One vector is turned by the same rotation once a tick. Each row is the vector after some number of ticks, and that number follows the row.
The counts run from 0 to 151.
[-25  15   7 -34 -27 -16  14 -31 -19  12  16  10   1 -24  -5  18  -5   9
   5   4  25  16   1  -2  14  10  -3  -8   6  -6 -16  -1  29  -5  26   5
   0  50  14  17  10   2  -9  12  29  -9  -8   3 -17  10   6 -19   3 -13
  31   7   7   8 -24   9  12  -9 -14  23 -12 -20   2  -1  -7  21  17  40
 -10  18 -15  14 -24  -6   6] | 14
[-13  27  11 -20  -6   5  26 -10 -22   6  21  -3  11 -29  15  17   6  12
  16 -12   7  18 -10   7   5  10  -3 -20  19   8 -24  -3  34   8  26 -12
  11  27  24   5  -4 -14 -33  14  27 -15  20  -7   5  16 -15  -7   2  -5
  32 -16 -19  -1 -15  11  12   9   2  28 -11  -7   7  16  -1  -2  26  30
  -9   2 -24  -9 -27 -11  16] | 89
[-26  24  10 -30 -25  10  17 -18 -25  -1   8  14   4 -22  10  10   4  -3
  -5   6  13  16  15  -1   8   2  -8 -10  32  -7 -17  -6  40   9  29   0
   8  40  21  21   3   7 -14  25  35 -14   6   1  -4   7  -6 -18  -8 -12
  29 -11  -2   6 -20  12  15   2  -5  24  -3 -16  -1   7  -5  25  26  36
  14   9 -14   0 -15  -6   1] | 20
[-15   9   6 -28 -15 -17  19 -29 -18   7  28 -10  13 -19   8  12   4  20
  26 -23  10  29  -3  -5   9   4 -13 -25   3   3 -20  -8  37  21  36  -5
   4  28  19  -5   4   7  -8  13  20 -10   5   7  10  30  -7 -13 -10 -15
  28   2   1 -12 -23   5  14   3   5  32   3 -18   9  -8  -6  12  35  27
  -6  10 -17 -10  -8 -16  22] | 85
[-24  -5   5 -26 -17 -13  10 -32 -32  -7  19  16   0 -37  -2  23  10   6
  10 -15  15   2  -7 -11  11   3 -19 -14  21   5 -11   1  41   5  30   2
  -6  51  20  -5  -3  16   3   1  12  -6  10  -2 -15  18   4  -8   4 -13
  20 -13   1   7 -30   0  18  -4  -3  22  -9 -23  -1  -2 -16   9  29  33
 -15  10 -10   4 -25 -13   5] | 111
[-24  17   7 -40 -28  -7  23 -17 -16   1  11   4   3 -13   1   7   4  -2
   3   6  36  18  16   4   7   3  -3  -7  17  -4 -14 -16  35   6  20   5
   9  30  21  22  13  -3 -18  16  25  -6   3   0 -23  -1  -8 -22  -9 -21
  39 -11  -1  -4 -27  12  21  18 -14   8   1 -11 -14   5  -5  23  18  28
  18   9 -21   6  -3 -15  12] | 134
[-15  17   5 -33 -11  -4   8 -35 -27  -7  13  12   4 -32   7  12  14  -6
   5 -13  20   2  -6   3   5   3  -4 -37  26  -1 -23 -17  37  12  28  -6
   5  38  16   6   8  -1   1  -4  18  10   8   0 -11  10  -9  -5  -7 -14
  44 -28   9   4 -30  -5  11   8  -1  20   4 -16  -7   6 -10  14  27  27
   7   2 -13   7  -8 -15   2] | 25
[-20  13  10 -22 -26   6  23 -29 -14  13  26  -4  18 -16   7  14   5  17
  14  -7  19  37  10  -4  10   8  -2   7  -1  15 -16  -5  34  11  25   3
   2  34  26   0  -1   4 -32  21  18  -9  17  -6   1  17  -3 -14  -1 -16
  37  -2 -11   5 -15  14  11  13  -8  14  -7 -16   2  12   2   7  29  36
  -6   7 -19  -2 -21 -18  22] | 82
[-12  24  19 -36 -19 -13  25 -20 -15  12  22   2   2 -33  19  12  13   1
   9  -8  33  26  -4  11  11   8   3 -17  -2  14 -27 -13  19  11  17   5
   3  30  10  15  -2 -16 -21 -10  13   0  14 -13 -18   7  -8  -8   8   4
  39  -9  -3  -8 -19  22  32  16 -12  14   0  -2   2   7 -16   9  23  27
  -1  -1 -28   5 -11 -11  19] | 150
[-28   6   0 -46 -17  -9  25 -27 -13 -11  15   1   2 -21  12  16  13  -7
  -1 -11  29  16   4  -1  12  -5   0  -6   8  10 -17 -18  36   7  22   8
   6  36  11  14  -5  -9 -10  -2   9  -5   3 -16 -28 -12  -9 -10   5 -15
  30 -10  -1 -12 -33  17  26  29 -13   7   7 -10 -16  10 -20   8  29  22
   7   7 -12   7  -6 -20  11] | 45
[-19  17  19 -28 -17  -4  24 -25 -13   6  32   9   9 -33  12  20  14  -2
  16  -5  22  10  -7  11  18   3   2 -11  -8  14 -33 -18  20   2  25  -1
   0  29  30  17   5 -13 -33  -5   2  -4   9 -17 -16   2  -5  -7   6  -5
  39  -9 -25  -4 -14  17  18  24  -5  14  -4 -14  -5  13 -11   0  18  24
 -14   2 -17   4 -11 -19  12] | 62
[-26   2  11 -44 -25   0  28 -25 -16   0  20   8   8 -16  10  14   7  -7
  -4   0  27  30  14  -4  16  -7   0   2  -5   1 -16 -10  32   6  28  16
  -3  40  20  17   2  -6  -8  14  13  -7  10 -11 -20   0   1 -16   3 -10
  26  -1  -5   0 -23  27  32  20 -21   8   4  -7  -8   6 -18  16  28  33
   7  10 -11  16 -11 -13  14] | 47
[-21  10  -2 -16  -2   2  20 -31 -18   7  32   7  14 -22  11  16  10  18
   5  -8   7   6 -13 -11  11  -2  -9   0  -6  15 -31  -6  47   9  46   4
  -5  40  11   5   2  -2 -24   9  15 -10  -3  -6  -4  13   5  -7   6  -8
  31  -1  -4   7 -25  -2   6  12   0  16 -11 -24  -7  11 -14  15  22  31
 -20  16 -13   7 -20 -30  12] | 76
[-33  16  12 -42 -13  -4  22 -22 -17  -5  20  19  -7 -18   1  11  12 -23
  -7  -1  12  -1  -3   4  14  -6  -5 -15  12 -16 -15 -17  45  11  25  -6
  10  37  29  17  10   4 -12  13  23   4  -3  -5 -14  -5   4 -24  -9 -15
  31 -13  -5   8 -29   7  17   1  -9  16 -10 -16  -8   7 -18  16  18  31
  -1   6 -17   7  -9 -13  -8] | 127
[-14  34  19 -26 -13  -8  21 -17 -22  11  15  15  -1 -35   5  17   1   0
   7   4  19   0  -6   9   9   9  -5 -35  20 -13 -29 -12  26   3  27  -4
   5  39  18  27  12  -9 -12   1  31  -9  -4   2 -11  12  -4 -12  -1   0
  35 -11  -3   2 -15   6  15  -6  -3  36 -10 -11   9   4 -13  18  18  32
  -2   5 -21   6 -12  -1   0] | 122
[-30  19   5 -33 -12 -13  17 -22 -22   0  14   7  -4 -38   1  23   6   5
  12  -2  22 -12 -12   7  10   8  -2  -9  27   9 -15  -7  36  -6  14  -8
   7  42  23  12  -3  -4 -25 -10  18 -12   3 -10 -25   0  -6 -12   7 -11
  32 -12 -12   0 -28   1  11   5  -3  17 -19 -22  -9  12 -13   1  17  27
 -18   9 -17  -3 -31 -14  -2] | 9
[-13  19  14 -33  -7  -2  20 -30 -14   7  33  10  13 -31  10  23  10  -1
  17  -6  19   8  -5  10  18   0   2 -21  -8   2 -35 -19  22   2  31  -3
   0  30  31  18   9 -17 -23  -6  -2  -1   5 -15 -16   6  -5  -5   3  -8
  42 -14 -19  -1 -10  14  13  24  -6  20   0 -15  -5  14 -10   2  21  27
 -13   1  -7  14  -6 -14   8] | 61
[-20  18  24 -32 -36  -6  16 -22 -25   9  11  10   1 -40   2  19   3   7
  13   5  28  17   6   7  10  17  -3 -10  22   5 -12  -5  20   2  10   1
   2  43  32   8  -1   4 -21  -1  18  -8  20  -9 -20  12 -11 -11   1  -8
  36  -9 -13   1 -17  19  20   0 -14  21  -6 -18   3   4   0   5  21  36
  -2   5 -19  -3 -25  -5   8] | 116
[-14  12  15 -33  -6  -5  24 -32 -14   5  33  11  16 -28   9  21  10  -4
  20 -12  16   5  -6   9  20  -9  -1 -31 -11  -2 -38 -21  24   5  39  -5
  -2  35  29  17   7 -14 -10  -4   0   2   5 -11 -11  11  -5  -3  -3  -8
  36 -15 -13  -2 -11  10  12  22  -5  25   4 -15  -6   8 -14   4  27  26
  -8   1  -2  13   1 -16   6] | 60
[-25   9  -2 -35 -11 -22  27 -25 -19  -1  19  -7   1 -29  -1  26   8  10
  19 -20  25  20 -16   5   1  18  -1 -17  12   8 -18  -8  34  -1  11  -5
   7  32  19   2   7 -16 -23  -9  16  -7   5  -6 -18   1  -6 -15  13 -14
  31 -11 -12  -2 -32  10  14  10  -3   9 -18 -17   1   9  -8 -10  12  31
 -16  12 -31  -8 -29 -14  12] | 97
[-21  -2   0 -33 -19 -19   8 -40 -27  -9  15  12   3 -35  -4  25   5   9
  15 -14  20   5  -5  -4  14   4 -12 -23  21  -2 -14  -4  38   2  28   1
  -1  50  23  -4   3   9   7  -6  10  -2   9   1 -17  16  -3  -7   0 -15
  27 -11   4  -1 -28   2  15   0  -4  25  -2 -24  -6  -5 -14   7  31  34
  -7  11  -5   6 -19 -12   3] | 112
[-21   9  -9 -27  -8 -23  23 -12 -26  -6  15  -3   2 -34  -1  24   2  24
  18 -14  18  11  -6  -5   2  14 -20 -24  26   2 -23  -2  35  -3  30   2
  -2  40   8  16   6  -8 -11   0  30 -27  -3   8 -14  14  -1  -9   5  -7
  20  -4  -4  -6 -31   2  16   4   6  30 -10 -10   8   2 -14  18  19  29
  -2  20 -21  -6 -22 -10  15] | 104
[-15  -1  14 -29 -23 -11  26 -20 -23   7  26  11   8 -27  13  13  15  10
   7  -5  23  30   7  -9  17   0 -14  -5  -6  13 -25  -6  25   7  36  24
 -10  40   6  14   2   3  -6   4  12 -12   5  -3 -17  13   7 -11   7   0
  26   4   0  -2 -20  19  34  12 -12  15   3  -5   3  -1 -18  24  19  31
   0  10 -20  10  -9 -14  22] | 49
[-20  20  14 -35 -31  -6  13 -30 -22   8   9   9   5 -38   1  24  -2   7
  15  -2  30  16   5   9  12  15   2 -17  20   1 -17  -5  20  -5  12  -1
   3  47  30  14   2  -3 -13  -2  17  -5  15  -8 -24  11 -13  -7   3 -12
  38 -10  -9   5 -14  16  13   6 -16  23  -5 -17   0   7   0   6  25  39
  -2   7 -10   7 -22   0   6] | 115
[-14  12   5 -27 -19 -12  18 -12 -25  -6  21   6  -2 -26   7   7  16  14
  10   0  25   4   3  -9  11  -4 -24 -18  13   4 -26 -10  37  17  38  11
  -4  31   5  14   1   6  -4   6  25 -12   4   7  -9  20   4 -16  -7  -5
  33  -7  13  -8 -29  -2  31   8  -2  19  -1  -5  -4  -3 -17  37  26  23
  11   5 -27   0  -3 -19  20] | 138
[-18  15  10 -41 -22 -25  23 -23 -18   4  22   4  -3 -16   0   9   7  -3
  20  -6  31  14  -1   8  12  -1  -7 -34  -2 -16 -19 -16  25  17  23   0
   5  26  20  14  10   1   2   2  20   5  10  13 -14  16   4 -27 -13 -16
  37  -7  10  -7 -27   8  27   1 -13  20   1  -6   2  -7 -16  19  25  32
   7  -1 -25   4  -3 -13  12] | 32
[-26   9   1 -39   3 -11  24 -32 -17   2  30   2   6 -12   4  18   5  -3
  15 -20  -1  11 -19   2   8  -5  -2 -29   0 -18 -15  -6  47  16  32 -14
  11  31  26   2   6  -7  -7  12  21   2  10  -1   5  11   3 -22  -5 -20
  20 -11  -9   3 -25   6   9  -1  -8  23 -12 -16   4   6 -19  -6  31  33
 -17   6 -10   0 -22 -12   3] | 93
[-23  15  21 -30 -23 -11  27 -21 -10   6  34   7   5 -28  11  18  16   0
  17  -5  22  12  -2   9  17   5  -3  -4  -6  16 -30 -19  25   9  18   3
   0  29  33  12   1  -1 -37  -8  -1  -7   8 -21 -19   3  -1 -10   2  -4
  36  -8 -25  -8 -23  19  19  21  -8  11  -4 -17  -3   9 -12  -3  15  20
 -16   1 -23  -2 -12 -23  14] | 63
[-27  17   2 -25  -6   7  26 -23 -12   2  30   6  13  -8   9  17   4   3
   1  -3   4   9  -1  -9  16 -12  -7   5  -1  -1 -25 -11  50   8  47  -1
   3  34  24  16   3  -6 -27  28  22 -15  -7 -10   3   3   4 -17  -3 -15
  24   0 -15   5 -21   7   9  16  -3  19 -10 -20 -10  16 -15  16  27  29
  -7  12  -8   4 -13 -21   7] | 74
[-37   8   4 -44 -28 -17  15 -32 -15   1  16   7  -5 -16  -7  19   0  -5
   5  -1  19  10   2  -2  16   1  -5  -3  16  -8  -2 -10  39   4  20  -4
   8  46  28   4   4  10 -10  11  22  -6  -3  -3 -18  -3  -1 -24  -4 -24
  26   3  -2   2 -31  10  14  -3 -15  17 -10 -30 -12  -3 -13  10  25  33
  -8  12  -8   3 -18 -11  -1] | 12
[-19  21  20 -38 -23 -15  30 -13 -16   4  23  -1  -1 -32  19  11  16  -1
  10 -10  27  31  -1  10  10   9   0 -14  -3  17 -24 -16  21  16  13   7
   6  27  15   9  -8  -7 -23  -8  10  -7  13 -13 -16   3  -9 -11   5   0
  33  -8  -8 -15 -27  27  35  16  -6  13   1  -3   6   6 -16   6  19  22
   1  -3 -29  -6  -8 -16  21] | 151
[-10  29  10 -38 -19 -17  28 -12 -18  11  19   2   0 -26   5  11   6   5
  16  -1  33   8  -2  11   8   5   2 -33   5 -10 -29 -12  19   6  21   0
   7  24  14  29   9 -18 -11   3  28  -6  11   3 -18  12  -3 -20  -5  -5
  43 -11   4  -8 -16  11  29  10 -12  24  -4   1   0   6 -13  24  20  32
   8   1 -29   5  -7  -6  14] | 34
[-11  24   0 -36  -8  -5  14 -19 -21  -5  15   6   6 -24  10  12   8   3
   7  -6  26  -1   4   0  11 -10  -8 -32  21  -1 -27 -17  36  10  37  -1
   6  29   7  21  -2 -12  -5   7  21  -9   7   0 -15  13 -10  -8 -10 -10
  39 -15  10 -10 -23  -1  24  21  -5  25   6  -4 -13   6 -16  27  37  23
  14   0 -12   7   0 -15  14] | 140
[-19  17  19 -33 -27   4  15 -27 -26   5  14  15   0 -28   6   6  16  -6
   5   1  26  14   2   5   5   7   4 -11  13   3 -20 -12  34  10  14  -2
   4  30  28  10   4   1 -21   6  17   7  25  -5 -15  10  -5 -18  -4 -11
  47 -25  -3  11 -19  12  23   9 -18   1  -6  -6  -8  16  -5  10  22  37
  -1  -3 -29   4 -22 -13   4] | 28
[-27  14  -5 -35  -9   2  19 -17 -27 -10   5   5   8 -25  -1  25  -3   7
   4  -4  12   9   5  -2   5   2  -9 -18  35  -9 -12  -5  44  -9  28  -8
   7  43  23  14  -1 -11 -12  15  29 -23  11  -3 -15   1 -15 -10  -1 -17
  21 -17 -15  -1 -23  11  12  15  -4  27  -9 -16  -9  16  -7   6  29  29
   6  14  -4   1 -23  -5   5] | 107
[-22  18  10 -34 -31  -1  23 -17 -16   5  11  11   1 -11   1   5   5   1
   1  10  32  16  17  -1  13   0  -6   2  11  -2 -16 -10  35   7  24  10
   1  31  20  26   8   1 -19  24  28  -8   8   1 -18   8   0 -27  -7 -18
  36  -7   0  -1 -23  15  29  12 -15  13  -3  -5 -10   6 -10  29  19  32
  15   8 -25   4  -9 -18  15] | 135
[-20   5  13 -39 -26 -22  19 -24 -22   1  24   5  -7 -19   1   7  14  -4
  18 -12  27  15  -2   5  13   2 -12 -27   3  -9 -16 -15  31  22  21   2
   5  23  25   3   7  13  -2   2  13   8  12   8 -14  15   9 -28 -11 -16
  39  -9  11  -3 -30   8  31  -3 -10  15  -3  -9   0  -7 -17  17  21  28
   4   0 -28   0  -6 -16  12] | 31
[-23  10 -10 -28  -6 -20  20 -13 -24 -13  11  -3   3 -31   1  23   1  17
  15 -14  18   9  -2  -7   3   7 -17 -30  35   0 -15  -5  38  -3  30  -1
   3  36  11  12   3  -9  -9   2  29 -28  -1   4 -12   8  -9  -2   1 -12
  18 -12  -6  -8 -34   5  13  12   7  30  -7 -15   0   5 -12  10  24  23
   1  17 -16  -7 -15 -10  13] | 105
